[[125 127 110 151 144 134 130 113 119 132 140 139 124]
 [140 140 117 124 148 123 127 107 130 130 122 106 130]
 [138 139 135 125 142 134 115 124 126 122 135 117 109]
 [113 133 121 136 118 104 126 138 125 117 108 136 122]
 [126 130 140 131 136 128 108 111 134 140 138 120 132]]
->
[[126 130 140 131 136 128 108 111 134 140 138 120 132]
 [138 139 135 125 142 134 115 124 126 122 135 117 109]
 [113 133 121 136 118 104 126 138 125 117 108 136 122]
 [140 140 117 124 148 123 127 107 130 130 122 106 130]
 [125 127 110 151 144 134 130 113 119 132 140 139 124]]

[[122 126 140 137 152 116 122 132]
 [141 113 141 125 138 137 113 107]
 [106 123 137 121 130 114 120 122]
 [144 144 139  98 141 141 136 132]]
->
[[141 113 141 125 138 137 113 107]
 [122 126 140 137 152 116 122 132]
 [144 144 139  98 141 141 136 132]
 [106 123 137 121 130 114 120 122]]

[[141 136 150]
 [120 151 135]
 [147 118 136]
 [136 110 131]
 [148 122 142]
 [155 151 119]]
->
[[141 136 150]
 [148 122 142]
 [147 118 136]
 [120 151 135]
 [136 110 131]
 [155 151 119]]

[[139 132 117 134 111 118]
 [126 124 136 131 113 129]
 [132 136 127 104 112 143]]
->
[[126 124 136 131 113 129]
 [132 136 127 104 112 143]
 [139 132 117 134 111 118]]

[[124 132 131 124]
 [148 124 144 115]
 [124 111 123 156]
 [123 133 118 124]]
->
[[148 124 144 115]
 [124 132 131 124]
 [124 111 123 156]
 [123 133 118 124]]

[[107 109 134 150 123]
 [107 115 139 105 112]
 [108 135 143 116 131]
 [150 139 151 139 107]
 [123 144 117 132 136]
 [126 111 111 105 138]
 [117 141 109 118 136]
 [108 113 121 122 150]]
->
[[150 139 151 139 107]
 [108 135 143 116 131]
 [107 115 139 105 112]
 [107 109 134 150 123]
 [108 113 121 122 150]
 [123 144 117 132 136]
 [126 111 111 105 138]
 [117 141 109 118 136]]

[[127 150 143 113 128 112 136]
 [133 137 150 130 116 112 143]
 [113 113 126 154 125 122 120]
 [103 133 119 115 156 129 136]
 [137 113 103 119 141 157 123]]
->
[[133 137 150 130 116 112 143]
 [127 150 143 113 128 112 136]
 [113 113 126 154 125 122 120]
 [103 133 119 115 156 129 136]
 [137 113 103 119 141 157 123]]

[[129 118 126 127 123 146 149 141 129 135 143 143 124]
 [156 126 129 151 128 149 119 112 157 116 140 105 130]
 [114 124 116 117 126 131 132 122 114 124 109 119 126]
 [113 116 113 115 114 109 132 130 116 102 103 110 115]
 [133 137 136 137 137 133 118 118 131 142 129 125 136]
 [150 126 130 143 129 136 118 115 154 114 136 106 129]
 [130 144 139 132 141 119 114 126 126 144 126 130 140]]
->
[[130 144 139 132 141 119 114 126 126 144 126 130 140]
 [133 137 136 137 137 133 118 118 131 142 129 125 136]
 [150 126 130 143 129 136 118 115 154 114 136 106 129]
 [156 126 129 151 128 149 119 112 157 116 140 105 130]
 [129 118 126 127 123 146 149 141 129 135 143 143 124]
 [114 124 116 117 126 131 132 122 114 124 109 119 126]
 [113 116 113 115 114 109 132 130 116 102 103 110 115]]

[[147 124 117]
 [128 139 148]
 [141 122 115]
 [136 123 104]
 [119 130 146]
 [123 139 144]]
->
[[128 139 148]
 [119 130 146]
 [123 139 144]
 [147 124 117]
 [141 122 115]
 [136 123 104]]
